Rows swapped in pairs by one turn or mirror: which row each one swaps with:
The rows were stretched afterwards, more along some directions than others.
Lilop: [-0.87 -1.54 -1.41  0.14 -0.34  1.51 -0.90  0.45 -0.22 -0.96  2.20  2.54
 -0.07  1.41  1.01  0.98  0.45 -0.56 -0.05 -0.23  0.40  0.21 -0.66 -1.67
 -1.14  1.54]
Suvut: [-1.25 -0.24  0.23 -0.79 -0.58  0.00 -2.36 -1.33 -1.03 -1.05  0.84  3.53
 -1.27  0.89  0.37  3.27  2.11 -2.25  0.30 -0.63  0.78 -0.14 -0.02 -2.21
  0.80  0.97]
zem: [-2.06 -2.21  0.54  0.47 -0.15  1.04 -0.48  0.94 -0.22 -0.80  2.44  0.94
 -0.71  0.75  1.15 -0.44  0.12 -1.71  1.97 -0.15 -0.65  1.73 -0.38 -2.41
 -0.41 -0.47]
kamul: [-1.55 -0.76  1.23  0.23 -2.10  1.16 -1.60 -0.22 -1.03 -0.36  1.37  3.84
 -0.03  1.27  0.05  1.21  1.56 -1.43  0.79 -0.09 -0.70 -0.32  1.18  0.56
 -0.81 -0.12]
lik: [-0.90 -1.48  1.10  0.47  0.41 -0.78 -1.17  0.21 -0.47 -0.90  1.16  2.53
 -2.57  2.28  1.01 -0.50  0.61 -1.58  1.04  0.08  0.23  0.03 -1.82  0.54
 -0.36 -1.90]
vuguv: [-0.29 -0.14  0.56  0.26  1.11  1.64 -2.22 -0.80 -0.77 -2.02  2.07  1.72
 -1.54  0.21  1.17  0.40  1.03 -0.82  0.63 -0.57  1.45  0.83 -1.61 -0.92
  1.02  0.42]
Pesod: [-1.09 -0.69  1.65  2.15 -0.17 -0.36 -1.73  0.75 -0.66 -1.96  2.53  2.69
 -0.08  2.00  1.30 -0.49  0.81 -2.88  0.85 -1.61  0.89  0.83 -0.73 -0.43
 -0.06 -1.65]
dok: [-0.15 -0.78 -0.03  1.96 -0.82  1.59 -0.53  0.95 -0.42 -1.02  2.38  2.79
 -0.54  0.47  2.92 -0.69 -1.98 -1.31  0.40 -0.09 -1.07  1.29  0.85 -0.52
 -0.35 -0.85]
tulaf: [-2.17  0.16 -1.39 -0.26 -0.42 -0.27 -2.45 -3.00 -1.09 -1.97  1.97  2.66
 -1.03  1.72 -0.67  2.35  0.78 -2.20  0.50 -0.60 -0.42 -0.71 -1.10 -1.25
  0.41  1.07]
tudup: [ 0.58  0.27 -0.69 -0.03 -0.90  0.25 -1.22  1.28 -0.56 -1.13  1.37  2.73
 -2.05  1.01  2.13 -0.07 -0.37 -0.58  1.22  0.21 -0.80  1.77  0.16 -1.45
 -0.55  0.32]
pid: [-0.95 -0.79  1.09  1.29 -1.20  2.81 -0.87 -0.60 -2.04 -1.27  1.47  1.44
 -0.44  1.60  1.69  0.10 -0.83 -2.74  0.42  0.06  1.62  0.82  0.37 -0.03
 -0.48 -0.49]
ridar: [-0.53  0.95  1.47  0.71  0.20  0.93 -1.61  0.86 -0.77 -1.18  2.21  3.69
  0.26  0.23  0.43  0.60  1.08 -0.63  1.32 -0.27 -0.80  1.96  0.67 -0.35
 -0.77 -0.23]
sezur: [-1.87  0.17 -1.09 -0.21 -2.08 -0.45 -0.70  0.11 -1.69 -0.79  2.10  1.98
 -0.47  1.13  2.11 -0.10 -0.21 -0.61  2.16  1.04 -0.02  0.73 -0.34 -0.30
 -0.69 -1.56]
fak: [-1.30 -1.29 -1.77 -0.46  0.96  0.92 -2.07  0.86 -0.18 -0.72  2.23  2.80
 -1.08  0.78  0.44  1.57  0.72 -1.40  0.21 -0.55  0.63 -0.20  0.37 -1.66
 -1.42  1.02]
kover: [-0.88 -0.07 -1.29  0.03 -1.79 -0.20 -1.08  0.46 -1.16 -0.49  1.48  3.03
  0.28  2.25  0.91 -0.55 -1.00  0.09  0.99  0.15 -0.20  0.39  0.23 -0.71
  0.05  1.10]
duta: [-1.22  0.09 -1.04  1.22 -2.41 -0.74 -0.74  1.12 -1.46 -0.13  2.08  1.80
 -2.28  1.41  2.54 -0.91  0.54 -1.65  2.23 -0.17 -0.08  1.81 -0.57 -0.73
  0.14 -1.45]
mefe: [-0.55 -0.64  0.35  1.71 -1.46 -0.28 -0.82  0.40 -0.11 -2.50  2.60  0.39
 -1.47  2.60  0.02 -0.61 -0.72 -1.38  0.57  0.79  0.87  1.80 -1.69  0.08
 -1.06 -0.35]
lan: [-2.08 -0.80 -0.88  0.58 -0.06  0.99  0.68  0.78 -0.30 -1.00  2.19  2.62
 -1.19  1.87  1.80 -0.36 -0.88 -0.68  2.05  1.31 -0.53  0.68  0.51 -1.34
 -1.14 -0.58]
kodi: [-1.39 -0.35  2.37 -0.18  0.39  1.94 -0.52  1.14  0.19 -0.64  1.34  3.31
 -0.04  1.23  1.72  0.71  0.06  0.27  1.22 -0.82 -0.11  0.50  0.10 -0.45
  0.83 -0.67]
lem: [-0.10 -0.27  1.06  2.26 -0.34 -1.56 -1.04  1.06 -0.53 -1.13  3.20  3.91
 -1.50  2.55  1.43 -2.64 -0.85 -0.73  2.16 -1.22  0.07  1.82 -1.50  1.20
  0.63 -1.48]
Kazin: [-0.86 -0.48 -0.08 -1.50 -0.26  1.24 -2.78 -1.40 -1.49 -0.59  0.69  2.54
 -2.16  0.90  1.46  0.74  1.91 -1.41  1.44  0.20  0.98 -0.86 -0.16  0.40
 -0.06 -0.55]
duki: [-0.97 -1.67  1.40 -0.10 -1.02  3.01 -1.36 -0.30 -1.14 -0.75  1.22  2.54
  0.09  1.29  1.61  0.03  0.21 -2.04  1.17  0.58  1.84  0.04  1.29  0.22
 -0.83 -0.26]
beg: [-1.74  0.20 -1.22 -0.27 -1.18  0.68 -1.98 -1.63 -2.01 -1.03  0.98  4.13
  0.12  0.64  2.48  1.99  1.97 -0.86  0.03 -0.09  0.16 -1.01  0.26 -0.99
  0.12  0.63]
Muvil: [-0.55  0.63  0.38  2.69 -1.81 -0.42 -1.27  0.36 -1.78 -0.17  2.57  2.00
 -0.91  1.24  0.61 -2.20  0.05 -1.41  1.86 -0.47 -0.33  1.93 -1.56  1.06
  0.84 -1.11]
kupuz: [ 0.28 -0.05  0.75 -1.08 -1.30  1.64 -1.37 -1.06 -0.81 -0.84  1.84  4.13
 -0.45  0.60  1.68  1.84  1.77 -0.80 -1.02 -0.74 -0.27 -2.16  1.37 -0.28
  0.27  0.84]
sikup: [-1.01 -0.82  1.15  0.26 -2.64 -0.12 -0.56 -1.16 -2.04 -0.42  2.94  3.45
 -0.53  1.87  0.90 -0.24 -0.06 -2.62  1.31  0.60 -0.70  1.78  0.86 -1.77
 -0.07 -1.20]
vude: [-0.69 -1.31  1.15 -0.49 -1.99  0.93 -1.92  1.67 -0.52 -1.61  1.16  2.61
  0.93  1.41  1.79 -0.01  0.14 -1.43 -1.03 -0.22  0.59  0.36  0.94  0.68
 -1.22  1.16]
Sevaz: [-2.00 -0.90 -0.71  1.22 -0.61 -0.83 -1.70 -0.06 -0.23  0.14  2.26  1.28
 -1.93  2.07 -0.56 -0.11  1.23 -2.25  0.75  0.75  0.57  0.81 -0.99 -1.33
 -1.09  0.58]
rakez: [-0.70 -0.76  1.19  0.70 -0.10  2.58 -1.82 -0.81 -0.70 -2.75  0.96  1.73
 -0.29  1.77 -0.14  0.62 -0.39 -2.36 -0.38  0.91  0.83  0.96 -0.35  0.46
 -0.24  0.07]
Pelik: [-0.71 -0.72 -0.18 -0.73  0.58  0.59 -0.41 -1.16 -0.04 -0.96  1.71  2.36
  0.60 -0.18  1.21  0.40 -1.31 -0.16  0.66 -0.02  0.38  0.61  0.28 -1.84
 -0.11 -1.08]
luve: [ 0.06 -0.15  0.83 -1.62 -1.60  0.13 -1.70 -1.02 -0.07 -1.53  1.94  2.39
 -2.19  2.49  0.20  1.26  1.21 -1.65  1.10  0.91  1.14 -0.71  0.35 -0.25
 -0.72  0.93]
zuges: [-0.78 -1.72  1.00 -1.45 -0.34  2.22 -1.45 -0.90 -0.37 -1.93  1.76  2.06
  0.44  0.04  0.81  2.36  1.45 -2.85 -1.72 -0.31  1.20 -0.12  0.45 -1.71
 -0.01  1.61]
num: [-0.09 -0.71 -0.48  0.18 -0.26  1.52 -1.19 -1.17 -0.22 -0.81  0.51  2.69
 -1.61  1.54  1.58  0.35  1.08 -0.98  0.71  0.66 -0.72  0.79 -0.04 -0.61
  0.76  0.56]
Pez: [-0.60 -0.68  0.67 -1.93 -0.61  2.12 -2.65 -0.41 -0.26 -0.36  1.09  3.70
  0.58  0.41  1.09  3.54  1.99 -0.29 -0.53 -0.79 -0.03 -1.60  2.72 -1.94
 -1.76  1.80]
gelo: [-0.24 -0.58  1.15 -1.71 -0.91  0.35 -2.19 -1.44 -0.39 -1.27  1.78  2.34
 -2.19  1.41 -0.85  0.81  1.25 -1.14  0.60  0.46  0.22 -0.22 -1.09 -1.28
 -1.39  0.02]
Salo: [-1.50  0.59 -1.56  0.21 -1.03  1.41 -1.23 -2.10 -2.37 -0.84  1.83  4.05
 -0.57  0.32  1.22  1.88  1.55 -0.78  1.01 -0.74 -0.28 -0.89 -0.98 -0.79
  1.38  0.27]
befe: [-1.60 -0.98  0.17 -0.59 -0.90  1.56 -2.58 -0.85 -0.10 -0.49  1.14  0.52
 -0.52  0.22 -0.17  1.94  1.90 -0.94 -1.29  0.28  1.19 -1.13  0.40 -1.92
 -1.91  0.65]
Ridi: [-1.44 -0.84  1.65  0.59  0.01  1.09 -2.35 -1.54 -1.01 -2.54  2.62  5.24
 -1.35  1.90  1.01  1.53  1.33 -1.89  0.29 -2.17  0.30 -0.38 -0.24 -0.77
  1.16  0.14]
Kuzus: [-0.50 -0.97  0.95  0.23 -0.05  1.22 -1.15  0.73 -1.12 -1.49  2.07  4.39
 -1.42  1.61  3.02 -0.85 -1.31 -2.38  2.02  0.46 -0.71  1.66  0.97  0.23
 -0.80 -1.10]
Zil: [-0.50 -0.77  0.13 -1.73 -0.98  2.89 -2.01 -1.30 -1.01 -0.34 -0.46  2.20
 -0.15 -0.50  1.93  1.61  1.31  0.05  0.17  0.20  0.27  0.12 -0.21 -0.73
 -0.98  0.82]
tet: [-2.01 -0.99 -0.66  0.20  0.59  0.83 -1.91 -0.84 -0.82 -0.68  1.87  2.96
 -0.34  0.28  1.19 -0.16  1.14 -1.59  2.28  0.28  0.80  0.04 -2.17 -0.94
  1.02 -0.57]
morag: [-1.75 -1.26  1.80 -0.75 -1.31 -0.62 -1.12 -0.97 -1.11 -0.03  1.78  2.22
  0.92  0.56  0.34  0.84  0.50 -2.73 -0.60  0.61 -0.70  0.65  1.05 -1.37
 -0.37 -0.42]
koz: [-1.12  0.44  0.73  0.29 -0.23 -0.24 -2.87 -1.81 -1.09 -1.96  2.53  3.28
 -1.79  2.31 -0.93  2.25  1.96 -3.15 -0.67 -1.11  1.08 -1.43 -0.03 -0.03
  0.52  0.53]
guf: [-1.55 -1.14  2.08  0.50 -0.14  3.18 -1.70 -0.88  0.85 -1.83  1.35  3.00
 -0.70  1.93  0.45  2.39  0.75 -2.42  0.66 -0.22  1.69  0.10 -0.25 -1.02
  1.25  0.96]
rir: [-1.12 -0.23  0.30  0.77 -1.55  0.93 -1.42 -1.86 -0.56 -3.35  2.30  2.43
  0.14  1.91 -0.38  2.05 -0.46 -1.78 -0.43  0.24  0.27  0.18 -1.13 -0.29
 -0.52  1.02]
ruru: [-0.74  0.73 -0.02  0.34 -1.67  1.61 -1.31 -1.63 -1.01 -0.84  0.70  2.46
 -1.58  0.71  0.89  0.19  0.46 -0.56  2.29  0.46  0.67 -1.56 -1.12 -1.11
  0.88 -0.46]
dav: [-2.02 -0.41  1.04  1.89 -0.77 -0.58 -1.95  0.32  0.93 -2.52  3.78  3.48
 -1.03  1.63  0.91 -0.96  0.56 -2.34  1.59 -0.50  0.91  1.37 -1.51 -0.31
 -0.04 -0.81]
faba: [-0.83 -0.46  0.93  0.34 -0.47 -1.11 -1.44  0.06 -0.44 -1.53  1.79  2.22
 -1.23  3.23 -0.65  0.38  1.60 -1.96  1.33  0.18  2.04  1.11 -2.06 -0.69
 -0.47 -0.25]
Lesu: [-0.29 -0.41  1.19  1.99 -0.21 -1.09 -1.89  0.50  0.35 -2.31  3.00  3.69
 -1.14  2.21 -0.25  0.66  0.97 -2.11  1.18  0.14  0.98  2.45 -1.22 -0.94
  0.19  0.08]
fami: [ 0.04 -0.78  1.10 -0.45  0.20  3.75 -2.36  0.75 -0.59 -1.97  0.68  3.77
 -0.02  1.26  0.88  0.69 -0.35 -1.25 -0.37 -0.80  0.83 -0.39  0.31 -0.44
 -0.34  0.59]
sof: [-0.85 -1.46  2.03 -0.70  1.76  0.63 -2.78 -1.28 -0.60 -1.73  2.22  3.88
 -1.01  1.31  0.12  0.93  0.46 -1.80  0.09  0.25  1.50 -0.31 -0.14 -1.04
 -0.23 -0.31]
git: [-0.59 -1.18  1.42  0.00  0.24  0.09 -1.83  0.38 -0.25 -1.47  2.86  1.68
 -1.30  1.28  0.11  0.21 -1.41 -2.55  0.86  0.79  1.36  1.34  1.07 -0.04
 -0.87 -0.12]
sen: [ 0.06 -1.70  1.13  0.89 -0.52  0.35 -2.28  0.78 -0.62 -0.85  1.67  2.52
 -2.62  1.91  1.41 -0.72  0.57 -0.51  0.66 -1.05  0.61 -0.50 -2.02  1.58
 -0.02 -0.86]
gen: [-1.14 -0.40  0.65 -0.58  0.09  1.07 -3.12 -2.81 -0.95 -1.23  2.58  3.19
  0.33 -0.72  0.17  3.05  1.59 -1.66 -0.71 -0.87  0.18 -0.43  1.27 -2.99
 -0.05  0.83]
tifuz: [-0.03 -0.76  2.61 -0.80  0.52  3.00 -3.23 -0.95 -0.12 -1.05  0.49  3.15
  0.54 -0.64 -0.36  2.47  2.95 -0.17 -1.05 -2.15  1.25 -2.28  0.89 -0.42
 -0.30  0.73]
Dadug: [-0.19 -0.05  1.61  0.74 -0.68 -1.31 -1.91 -0.25 -1.09 -0.99  1.58  2.52
 -1.06  1.96  2.30 -0.78 -0.03 -1.97  0.62  0.86 -0.40  1.18 -0.26  0.89
 -0.39 -0.74]
nep: [-1.75  0.36  1.01  1.19  0.18  1.19 -0.65  2.33 -0.48 -1.56  2.19  2.04
 -0.67  1.78  0.25 -1.34  0.14 -1.45  0.87  1.04 -0.13  2.37 -0.02 -0.50
 -0.01 -1.24]
mil: [-0.48 -1.05 -0.44  0.75 -0.34 -0.34 -0.64 -1.10 -0.89  0.08  2.76  3.32
 -1.96  2.36  0.80  1.43  0.07 -1.29  0.83 -0.25  0.21  0.65  0.45 -2.07
  0.09 -1.09]
ladi: [ 0.32 -1.00  1.24  1.45 -1.39  1.42 -0.85  1.01 -0.41 -2.13  0.54  2.78
 -1.39  2.16  1.84  0.59  0.86 -2.45  0.68 -0.70  0.80  1.34 -0.07 -0.27
  0.52 -0.19]
nim: [-0.07  0.68  0.08  2.10 -0.84 -0.61 -1.20  1.09 -1.71 -0.28  3.18  3.60
 -0.84  2.29  0.09 -1.72  0.26 -0.73  2.09 -1.21 -0.41  2.01 -1.64  0.63
  1.48  0.40]
Bafo: [-1.44 -2.23  0.28  0.15 -0.70 -0.48 -0.58  0.29 -0.25 -0.20  1.39  1.90
 -0.60  1.96  1.70 -0.29 -1.15 -1.97 -0.40  1.04  0.48  0.65  1.18 -1.36
 -2.06 -1.09]
kar: [-0.53 -0.68  1.80  0.44 -0.99  2.89 -2.66  1.22 -0.14 -2.09  0.06  2.43
 -1.55  1.00 -0.21  0.42  1.82 -1.03  0.21 -0.49  1.41 -0.96  0.17  1.12
 -0.22  0.96]

Swapped with Kazin: Bafo
Swapped with num: Pelik
Swapped with ladi: tifuz
Swapped with mefe: Muvil
Swapped with vuguv: dok
Swapped with duta: befe
Swapped with git: Dadug
Swapped with Lesu: ridar
Swapped with pid: sen
Swapped with kar: Pesod
Swapped with lan: tet
Swapped with rakez: lem
Swapped with koz: vude
Swapped with Lilop: Salo
Swapped with nep: dav

